In the rows, zero is written as 128.
Each path below is one point turned by a fixed rotation once a step. After each direction that follows a path, write how fast that rotation turns it, in degrees a step (0 if it stays still).
Each turn is a multiple of 5 degrees from 10 to 175, or 0.
Each row of a path follows its step; steps can be skipped.

step 6: [127 119 123 135 131 116 139 132 117 137 118 140 128 141 134 107 127 136
 115 130 122 120 120 152 130 121 124 126 123 121 127 119 138 134 136 126
 109 134 130 124 131 124 127 144 117 125 124]
step 10: [131 122 121 154 151 127 117 139 143 137 133 118 113 122 121 133 130 127
 137 126 119 112 140 121 130 135 129 126 125 128 135 139 135 126 123 140
 129 117 139 129 135 137 128 122 129 129 124]
step 11: [129 123 131 118 114 123 121 118 135 137 135 116 145 122 118 124 132 113
 129 126 123 129 115 134 121 121 129 130 117 137 135 117 138 114 149 123
 127 107 138 125 120 138 128 134 133 129 134]
step 12: [112 127 132 149 135 112 114 130 136 128 126 133 131 138 119 140 139 134
 106 134 125 139 129 128 122 135 128 117 143 121 137 122 136 120 123 136
 126 127 122 143 129 133 140 127 126 135 130]
step 16: [136 118 126 123 127 133 130 138 117 131 129 130 124 131 145 116 126 125
 124 137 113 121 141 116 126 136 129 146 128 152 121 128 145 118 130 126
 130 137 122 119 144 128 134 135 135 136 139]
step 17: [146 132 119 128 127 128 127 134 128 144 126 132 131 123 110 145 123 132
 122 120 122 142 125 141 138 128 131 131 139 140 117 113 122 140 146 121
 132 135 129 128 128 111 133 127 114 127 126]
step 20: [113 131 129 138 114 138 125 118 129 122 118 126 131 122 118 121 137 139
 127 129 120 125 141 140 131 120 132 127 133 119 130 137 130 134 128 138
 141 117 113 131 134 128 138 119 141 130 101]
step 21: [119 130 115 122 127 127 154 126 143 130 145 119 124 123 133 125 129 127
 120 145 126 116 126 109 126 137 131 133 126 123 140 136 123 136 136 124
 120 115 132 129 119 126 140 126 122 113 131]
step 24: [129 134 131 114 143 139 136 127 106 117 124 114 130 121 114 111 122 125
 121 137 135 121 124 128 134 130 127 120 115 130 126 127 142 124 129 128
 133 137 134 119 140 137 107 135 121 132 136]
step 25: [136 140 116 126 136 106 138 136 123 134 124 150 139 131 139 141 126 117
 125 122 116 125 132 144 123 131 134 120 129 113 120 123 130 126 134 131
 126 130 126 126 128 126 111 129 133 135 111]
Speeds:
[128 126 130 122 126 131 128 128 126 129 128 124 132 126 122 124 131 130
 130 125 128 131 126 128 129 130 129 130 128 126 124 130 123 124 130 132
 128 128 127 129 126 129 127 128 128 129 129]
170
[130 132 134 127 127 122 131 130 129 132 127 126 129 129 129 132 127 126
 128 126 129 127 125 126 127 127 130 127 127 128 129 131 124 128 130 129
 129 125 126 125 130 123 129 131 126 125 128]
175
[135 130 127 128 128 130 126 126 131 130 127 131 128 124 130 129 126 131
 128 127 127 125 128 131 126 129 125 129 125 125 131 129 123 127 125 129
 129 126 125 128 128 131 130 131 129 133 125]
145
[128 128 132 125 130 127 127 127 131 123 131 129 127 123 128 127 129 126
 129 127 132 126 128 132 126 127 126 132 128 126 130 125 128 129 134 125
 128 128 131 129 129 123 129 124 123 130 127]
170
[129 129 130 128 129 129 130 128 125 125 126 127 126 130 126 131 122 127
 131 129 132 132 125 130 127 131 127 126 129 128 131 129 126 127 124 125
 129 129 125 127 129 131 123 122 127 129 125]
70
[127 131 125 125 128 128 125 130 128 133 126 124 123 130 125 131 129 130
 132 125 129 127 131 128 126 127 130 133 128 130 130 128 131 129 128 125
 125 127 127 131 125 126 126 129 130 131 124]
40
[126 124 126 125 130 125 127 124 125 126 126 127 128 126 129 126 128 130
 129 129 126 128 126 126 129 128 130 128 125 132 134 128 126 126 130 122
 124 131 128 123 128 130 131 131 127 128 128]
140
[130 133 127 126 130 127 129 127 125 127 126 129 125 128 130 127 129 129
 128 127 126 124 127 134 124 128 130 130 131 132 125 127 125 129 128 130
 126 133 128 129 131 129 125 129 128 126 133]
40

step 4: [121 133 139 128 131 119 123 136 137 124 116 120 132 125 145 132 139 114
 135 114 113 137 124 119 128 144 137 131 124 137 146 124 143 120 127 128
 135 115 127 134 138 130 129 129 136 134 128]
step 5: [115 141 122 121 115 135 132 123 143 126 122 120 141 117 141 136 114 122
 136 126 130 121 137 140 114 145 110 133 137 131 128 135 125 129 129 131
 137 119 121 130 128 125 130 126 129 120 137]
step 8: [129 134 121 137 139 131 116 128 139 126 107 125 121 132 136 133 122 111
 130 122 124 104 132 137 137 131 134 126 127 136 122 131 132 110 135 141
 120 137 128 129 119 139 138 128 127 129 127]
step 11: [124 128 122 131 132 117 119 123 138 135 131 122 135 136 116 132 110 109
 128 121 136 119 131 125 130 130 120 125 123 129 122 132 128 142 136 134
 138 116 131 137 144 132 124 126 111 138 144]
step 14: [136 117 119 116 127 125 135 129 123 134 115 146 129 136 118 138 121 118
 132 127 129 121 133 122 127 131 113 133 129 127 118 121 116 116 129 147
 129 139 129 132 140 125 145 139 131 133 117]
step 15: [137 121 147 124 135 117 118 129 128 121 120 126 122 134 117 127 118 108
 132 127 127 130 116 115 109 128 124 131 125 134 135 116 117 129 138 118
 139 137 139 122 118 124 129 130 120 130 128]
step 22: [126 126 129 142 139 122 139 133 136 112 120 132 123 119 134 121 135 126
 116 131 112 128 139 120 121 130 117 131 121 130 120 134 124 117 126 146
 128 127 143 133 143 125 129 135 120 146 128]
step 24: [134 139 110 123 124 138 129 111 112 113 126 121 130 145 130 114 136 127
 120 127 137 119 130 132 117 131 126 126 125 138 136 128 126 125 119 119
 128 118 123 117 119 123 125 132 116 136 135]
step 25: [127 110 121 132 139 129 129 124 117 122 132 124 132 139 133 135 118 137
 121 122 141 120 132 124 127 144 134 116 122 117 136 132 125 140 116 141
 116 122 133 120 136 132 131 121 126 145 115]
step 26: [128 119 132 146 133 117 136 116 136 104 120 128 124 129 122 139 123 131
 132 116 117 122 129 138 129 129 136 122 130 122 129 112 142 127 119 114
 127 131 134 132 131 127 145 127 133 135 129]
Speeds:
[132 129 130 126 127 130 128 130 130 126 130 129 131 123 129 131 131 131
 126 129 128 127 128 124 127 130 130 128 124 125 128 130 131 132 126 129
 129 133 133 127 125 129 125 130 128 133 129]
115
[131 131 125 129 128 127 128 127 133 128 131 130 130 130 125 128 132 128
 128 127 131 125 130 131 129 127 123 129 128 130 124 129 130 126 128 132
 126 126 125 128 126 132 126 130 123 131 126]
135
[130 123 122 126 128 125 128 128 128 127 128 132 131 131 132 123 130 128
 130 127 127 128 127 126 130 126 131 130 127 128 131 128 127 132 129 132
 133 129 128 125 132 130 129 130 126 127 127]
100
[131 129 128 122 127 131 129 124 129 129 125 129 130 122 126 129 129 131
 127 124 126 128 127 125 126 128 124 130 128 130 129 127 123 127 128 130
 130 126 126 128 128 124 131 131 127 124 128]
80
[128 128 128 128 128 131 122 123 133 128 125 128 128 132 129 130 131 133
 131 131 128 126 131 129 128 127 127 131 130 126 129 127 127 125 130 123
 127 130 133 126 129 126 130 127 129 127 126]
160
[130 127 127 130 127 134 130 131 124 129 129 130 130 126 130 127 126 132
 135 131 131 127 127 131 126 130 130 127 129 132 129 128 129 128 129 128
 124 128 128 128 131 123 127 130 125 130 127]
95

step 1: [145 129 119 134 140 148 138 119 125 142 137 137 132 118 119 131 147 123
 120 137 125 125 131 132 130 125 128 131 133 132 123 129 131 130 129 140
 135 127 132 122 123 114 130 127 136 129 126]
step 5: [133 135 121 111 148 122 125 130 125 136 121 122 113 126 124 119 141 125
 124 128 117 132 115 138 133 128 136 117 127 120 135 140 120 126 131 138
 116 128 127 127 135 127 135 127 126 126 122]
step 6: [136 138 117 123 123 142 143 125 132 134 125 132 136 127 121 120 135 129
 110 131 128 124 131 138 130 114 126 123 130 130 111 117 120 128 123 132
 125 118 134 127 114 129 139 130 125 137 119]
step 8: [150 132 137 124 131 132 135 126 124 139 132 129 128 139 129 123 133 118
 113 131 128 139 127 124 124 127 115 121 122 129 121 127 122 122 120 138
 131 131 118 131 126 134 117 122 136 111 145]
step 9: [123 132 131 132 142 119 124 121 127 123 128 129 123 127 125 124 120 111
 113 123 116 133 134 141 138 122 119 133 137 143 135 122 126 130 128 141
 132 132 131 141 123 109 135 130 136 133 133]
step 10: [130 128 122 120 144 120 128 116 119 136 122 133 113 131 122 122 131 129
 118 135 125 124 119 132 136 138 134 117 123 130 132 130 133 128 118 128
 113 127 136 112 110 129 115 128 135 127 123]
step 12: [128 140 123 111 121 135 141 122 134 135 118 132 128 128 132 122 126 122
 115 129 123 120 121 131 126 115 132 131 132 122 119 128 133 121 127 144
 122 143 140 119 132 115 132 137 121 118 126]
step 14: [133 130 123 135 134 132 125 123 128 134 125 125 118 118 126 128 130 129
 111 112 122 136 130 140 132 128 114 119 132 134 122 126 111 121 114 146
 135 131 125 132 130 117 114 131 127 132 139]
step 26: [128 129 115 121 144 126 133 121 137 143 127 128 117 124 130 124 139 128
 120 130 113 140 134 126 125 128 119 131 120 132 137 131 121 122 118 147
 131 135 126 121 133 115 115 127 135 126 131]
step 28: [138 137 136 132 129 116 133 125 119 128 123 136 127 112 129 128 131 124
 118 123 115 112 119 133 146 123 126 131 132 128 135 127 124 134 123 139
 113 124 128 113 119 114 128 132 122 125 129]
Speeds:
[128 131 133 128 127 129 129 127 128 127 128 125 129 133 131 125 127 125
 131 131 128 126 127 125 128 125 129 134 126 126 130 128 127 126 128 130
 129 133 127 130 131 128 129 129 130 122 132]
85
[129 128 131 126 127 127 125 128 130 129 126 130 124 126 125 128 131 128
 129 127 126 131 127 131 121 129 128 131 131 124 128 131 127 125 127 127
 126 130 130 122 126 124 126 127 128 125 128]
155
[132 129 129 126 127 127 130 130 129 130 124 129 126 130 127 126 125 132
 129 128 131 128 130 128 128 127 129 128 133 127 127 124 129 129 123 128
 128 134 126 128 125 133 125 131 127 132 130]
175
[127 130 128 126 127 133 128 127 126 123 132 126 131 130 129 126 131 129
 125 124 125 134 127 124 129 130 128 130 130 128 129 129 130 130 128 126
 131 130 125 127 126 125 123 129 128 131 129]
60
[126 130 131 130 126 120 127 132 124 127 130 126 130 126 128 127 127 129
 128 129 128 131 130 129 129 131 128 125 125 130 129 128 130 128 126 129
 124 131 129 127 126 124 128 125 134 130 132]
60

step 3: [138 132 126 124 122 132 118 132 127 130 109 117 129 143 114 117 118 122
 134 137 129 123 122 120 121 116 137 132 116 131 126 132 127 124 119 136
 138 125 114 118 137 123 129 125 123 131 137]
step 7: [132 124 131 128 126 118 124 123 135 117 126 118 136 142 136 127 113 125
 125 140 121 116 129 143 136 130 113 142 137 131 119 125 138 136 121 131
 138 121 127 130 121 120 132 129 121 113 130]
step 10: [134 122 153 126 125 127 118 122 127 125 129 117 127 126 130 125 120 142
 126 132 130 127 124 137 118 141 137 126 121 128 122 129 136 119 119 151
 134 132 132 143 129 123 133 131 121 124 132]
step 16: [144 126 135 131 129 132 133 124 125 115 136 122 129 148 107 115 123 128
 117 122 143 120 136 127 123 124 123 132 120 127 118 127 130 128 126 143
 127 135 130 130 132 118 134 130 127 130 140]
step 17: [126 128 131 131 127 125 133 117 128 131 124 117 132 121 125 113 124 134
 128 127 121 126 144 135 134 121 131 125 122 122 121 116 128 123 126 126
 111 124 115 149 123 111 125 131 133 136 142]
step 18: [134 130 113 130 111 122 121 136 122 135 115 128 142 137 115 124 128 128
 137 135 128 128 129 122 142 115 134 122 138 109 132 125 123 132 126 129
 136 129 120 136 127 117 132 124 127 130 133]
step 21: [129 130 124 127 118 127 133 144 120 122 120 127 135 132 122 125 115 128
 144 134 125 138 128 137 118 132 135 141 119 116 129 134 126 123 117 119
 126 121 136 124 144 112 120 134 133 125 138]
step 25: [126 124 132 126 128 118 119 127 121 118 121 132 135 133 125 120 125 131
 123 129 132 126 119 137 120 127 134 137 140 118 121 110 134 128 119 142
 145 136 143 131 138 126 129 120 114 119 117]
step 27: [135 121 134 134 127 131 133 149 117 134 127 130 129 128 125 125 124 139
 132 147 122 125 128 141 131 121 117 128 132 114 134 133 144 129 134 136
 121 130 134 124 127 125 116 123 137 115 139]
step 29: [123 120 143 125 123 131 126 103 115 125 129 123 129 135 131 117 117 133
 116 128 125 127 135 133 136 116 131 126 129 130 129 122 129 120 142 144
 132 130 117 127 135 122 130 124 134 136 141]
Speeds:
[129 124 128 126 126 132 129 124 127 129 129 128 126 132 128 129 130 128
 132 128 131 129 130 129 122 129 130 128 126 133 127 129 129 128 126 130
 128 129 124 128 128 129 126 127 132 131 135]
55
[129 127 128 130 132 133 131 127 131 129 130 130 125 130 129 125 130 130
 131 131 132 127 129 128 127 126 130 128 128 125 122 129 129 128 132 124
 126 131 131 127 128 126 126 131 127 129 125]
95
[131 130 128 130 129 129 128 127 129 129 129 126 126 131 123 127 131 129
 123 130 126 130 133 127 126 124 129 132 126 124 132 125 125 131 130 129
 127 125 124 126 126 128 128 126 129 131 127]
25
[127 131 123 127 130 128 128 130 125 130 123 133 132 126 124 132 132 131
 127 130 126 126 130 127 126 127 129 130 124 130 125 129 130 131 130 129
 132 130 130 128 131 127 129 130 129 128 129]
115
[131 130 129 129 131 131 128 127 126 130 132 128 126 127 124 132 126 128
 128 124 130 129 130 128 131 128 130 125 130 128 128 128 129 129 133 127
 128 125 127 134 132 129 131 128 126 126 132]
20
[131 127 132 127 128 127 128 128 129 128 127 129 132 127 132 129 127 126
 132 128 129 130 127 127 131 126 134 131 123 129 133 132 128 126 134 131
 129 129 125 129 130 126 127 129 131 126 124]
40
